Rows swapped in pairs by one turn or mirror: which row each one swaps with:
tev: 2.27 1.42 0.34 3.39 2.47 1.17 0.82 0.18 -0.69 1.40 0.49 2.18 -0.55 -0.15
 -0.66 1.19 -1.12 1.18
Dal: 1.24 -1.49 -1.91 4.28 1.41 -2.44 -0.43 -0.46 -1.63 -0.69 0.11 -0.26
 -2.10 0.96 -2.06 -0.03 -0.82 0.79
Buvo: 1.11 1.14 -1.13 2.57 0.97 0.73 -0.21 0.81 -1.41 -2.07 0.88 -0.40 0.31
 2.33 -3.33 0.64 1.26 -1.20
todiv: 1.15 -1.26 -0.67 3.40 0.95 -3.44 -2.55 0.06 0.68 1.13 -0.25 -2.88 -1.07
 -1.24 0.00 0.34 0.58 -1.06
Goge: 0.50 -0.43 -0.31 -0.96 -0.81 -1.24 -3.28 1.66 -0.93 -0.24 1.95 -1.18
 1.02 2.22 0.66 -0.77 -3.06 0.87
fimi: 2.36 -2.21 -0.28 -1.50 -0.85 -0.86 -3.13 1.21 -1.31 0.51 1.87 1.01 -0.24
 1.05 -2.54 1.22 -0.29 -0.08
pezep: 1.62 0.49 2.46 2.00 -1.36 -0.75 -1.35 -1.42 0.65 0.09 -0.88 -1.69 -0.26
 -1.58 1.22 -1.52 0.81 -0.85
vaveg: -0.76 0.12 0.54 1.94 1.30 0.25 -3.78 1.02 -0.74 1.76 1.57 2.85 -0.86
 -1.08 -0.70 1.16 -1.72 1.04
kaz: -1.21 1.57 2.36 2.69 1.06 0.58 -4.22 -0.47 -0.47 0.05 0.18 -0.63 0.71
 -0.14 0.81 -0.70 -1.21 1.43
Zunin: 0.10 -0.02 1.26 3.12 -2.60 0.51 -0.52 0.68 0.53 -1.98 -0.12 0.26 0.15
 0.16 0.03 -1.07 0.79 -1.13
fef: 0.69 0.44 -2.21 -1.69 2.39 -1.15 -3.19 -1.43 -0.40 1.55 1.36 -0.84 1.16
 -0.49 -1.78 2.41 -1.61 1.46
zise: -0.54 0.29 -1.22 -0.89 1.50 0.43 2.75 0.01 -1.17 0.37 -0.28 -0.69 0.90
 -1.37 -0.16 -0.13 -2.42 0.23
zorus: 1.05 0.24 0.90 -1.07 0.70 -3.57 -1.95 0.15 -0.54 0.09 0.16 -1.92 -1.74
 0.26 -0.21 1.79 -3.15 0.79
sel: -0.39 1.83 -1.32 0.25 -1.83 1.18 -2.43 -0.21 -0.10 -0.96 -1.60 -1.68
 -0.08 0.89 -1.85 0.91 -1.03 2.73
Vos: 0.06 -0.50 -0.20 0.29 0.25 2.92 -1.95 -1.75 0.59 0.49 0.80 1.55 -1.82
 0.63 -3.04 -0.33 0.53 0.72
sol: 0.15 -1.44 -1.41 1.76 1.32 0.24 -2.63 1.19 -2.66 -1.30 -1.44 1.06 -2.55
 0.71 -0.95 -0.12 -0.95 -2.22
nezad: 1.40 0.50 -1.96 -0.79 1.14 -0.09 -1.10 1.40 0.84 1.58 2.27 0.43 -1.52
 -0.49 0.29 0.90 -1.58 3.39
ged: 0.65 1.79 -2.46 0.69 3.04 -1.60 -2.20 1.54 -0.94 1.02 1.92 -1.11 1.17
 1.01 -0.97 3.01 0.44 1.12
zep: 0.95 -0.54 -0.46 0.91 1.88 -0.89 2.92 -0.86 -0.50 0.46 1.69 -0.88 0.49
 0.33 -0.44 0.34 2.17 0.69
mipid: -0.22 1.00 -2.47 1.65 -3.07 0.08 -2.54 -1.35 -0.76 -0.30 -0.13 0.66 0.13
 -0.10 1.33 -1.60 -0.20 -0.36
Mitam: 1.10 -1.73 -0.74 1.03 1.06 -2.24 -0.58 -0.49 1.14 -0.07 -1.41 -3.06 0.30
 -0.14 -0.35 2.41 -2.26 -1.98
lafop: -1.10 2.36 1.01 -1.12 -0.40 -0.41 -0.55 -0.35 -0.11 -0.79 -0.43 -2.24
 1.29 -1.53 -2.52 -0.49 -1.68 0.70
lin: 0.39 -2.76 -2.74 0.10 3.47 -0.38 -0.94 -0.09 -2.73 0.04 0.23 -1.36 -0.02
 0.14 -1.37 -0.75 -0.95 -1.45
fas: 1.79 1.07 0.22 1.01 -0.56 0.49 -1.41 -0.92 -2.36 1.23 0.62 0.89 1.34
 -1.10 -2.06 -1.01 2.55 -2.08
mek: 2.36 -2.76 -1.03 1.66 1.93 -2.04 -1.27 2.06 0.67 -1.77 1.07 -0.04 -0.04
 0.21 0.71 -1.03 -1.63 -1.42
veka: -0.86 -2.59 0.81 -1.11 1.01 0.36 -1.14 0.06 0.10 2.75 1.06 -0.25 -1.59
 0.75 -0.12 -0.38 -2.64 0.06
Mize: -0.12 -2.28 -3.80 1.14 0.10 -0.43 -1.23 -0.19 0.08 -1.24 -0.52 -2.14
 -0.76 -1.42 -1.01 0.43 -3.04 0.43
Dulu: 0.75 -0.58 0.47 -0.54 1.19 0.00 -1.89 -2.80 1.00 -0.78 -1.57 -2.44 -1.77
 -0.63 1.51 -0.60 -0.72 -0.45
Turub: -1.55 2.47 -0.13 2.88 1.38 0.18 -1.11 -1.57 0.14 1.22 0.07 -1.44 1.37
 -2.38 -0.29 0.74 -1.18 1.69
gano: 0.08 2.02 0.12 0.41 2.13 1.10 -3.43 0.78 0.12 2.64 -2.02 0.26 2.01 -0.51
 0.38 -0.03 -1.37 0.22
fer: -0.05 -0.51 1.84 0.14 -1.42 -2.29 -2.86 -0.10 -1.61 0.64 0.10 1.02 -1.03
 -1.17 -1.65 -1.74 -1.73 1.64
Biza: 0.42 -0.83 -2.54 1.80 -0.46 -0.46 -0.30 0.25 -1.85 3.05 0.20 -1.68 -1.70
 1.40 1.93 0.34 -0.98 -0.28
Vevad: -2.36 0.60 -1.62 0.13 0.11 0.23 -4.43 0.37 -1.01 -0.14 -0.39 -1.80 0.96
 -1.26 0.40 -0.57 1.31 -1.05
tepe: 0.57 3.07 -1.85 3.07 -0.48 -0.41 0.34 -1.21 0.23 0.32 1.35 -1.51 1.36
 -0.65 -0.13 0.73 -2.13 1.65
dom: 1.99 0.61 0.70 3.44 4.40 -1.33 -1.82 0.52 -1.23 1.52 -0.92 -1.50 0.51
 0.27 -1.49 0.28 1.11 0.03
vabi: 1.69 -0.24 0.32 0.26 -1.42 -0.21 0.24 0.96 -1.25 -1.60 1.78 -0.32 0.93
 2.64 0.64 -0.40 0.95 -1.84
voz: 1.61 -2.07 -2.25 0.32 0.18 0.11 -2.39 0.11 0.14 -0.76 0.65 -1.05 -2.08
 -1.22 0.68 -1.82 2.60 -1.06
tun: 2.01 1.53 0.85 3.33 0.43 -0.64 -2.63 0.76 -0.97 0.99 0.62 0.16 1.62 0.44
 -1.31 0.35 3.11 -1.14
dabar: 1.63 0.60 -0.22 2.58 3.22 -0.61 -3.13 -1.90 0.30 -0.43 0.47 -1.57 1.40
 1.30 1.08 1.60 1.12 -1.31
tus: 3.30 0.61 -1.39 1.15 0.52 -2.17 -1.03 0.58 3.01 -1.46 -0.25 -1.66 0.24
 -1.12 -1.92 -0.79 -0.58 1.24
zubas: 0.90 0.48 1.11 0.95 1.89 -0.88 2.65 -0.34 -0.05 1.29 0.32 0.15 0.12
 -1.42 -2.39 1.80 -0.70 1.13
Nira: 2.42 0.29 -1.25 -0.09 1.78 -0.56 -1.83 -0.74 -1.68 -2.39 -0.63 -0.42
 0.57 -0.52 -3.52 1.48 2.07 0.45
Mig: -0.82 0.86 0.04 0.71 -1.61 0.74 0.42 1.64 0.02 -0.54 0.32 1.02 1.49
 -0.54 1.12 -2.23 0.25 1.15
redi: 3.18 1.10 0.16 0.55 2.41 -0.86 -0.08 1.43 0.15 -0.76 0.98 -2.39 -1.97
 -1.04 -1.28 -0.43 1.77 -1.43
zab: 3.67 1.01 -0.54 0.45 2.51 0.68 -1.62 2.09 -0.13 0.21 -0.66 2.29 -1.00
 1.97 -0.26 0.66 -1.12 0.56
zor: 1.90 -0.46 -0.47 -0.45 1.06 -2.07 -1.98 0.36 -2.61 -0.48 2.18 1.54 0.58
 -2.39 2.05 -0.16 -1.02 -0.71
pak: 0.85 -0.48 -3.78 1.45 -0.47 0.17 -4.95 0.67 -0.37 -0.65 -0.72 -0.83 0.92
 0.94 -0.59 -0.50 0.48 -1.50
Runug: -0.77 2.48 0.49 0.48 0.29 2.77 -1.32 1.13 0.36 -0.40 1.51 -0.41 -2.59
 -0.46 -0.04 -0.61 -1.52 0.98
veked: 2.79 1.09 -2.43 -0.02 1.57 -2.68 0.40 -1.69 -1.55 2.06 1.12 0.83 0.53
 -0.66 -1.36 1.37 0.20 0.64
Muda: 0.27 -0.98 0.73 0.14 0.15 1.27 -2.86 1.38 -0.71 -0.09 0.02 2.80 0.41
 0.84 -0.90 1.88 -2.17 -1.81

ged is swapped with -> Vevad
Runug is swapped with -> redi
Mize is swapped with -> fimi
todiv is swapped with -> vaveg
Turub is swapped with -> tun
dom is swapped with -> kaz
lafop is swapped with -> Buvo
Dal is swapped with -> fer
veked is swapped with -> mipid
Biza is swapped with -> zor

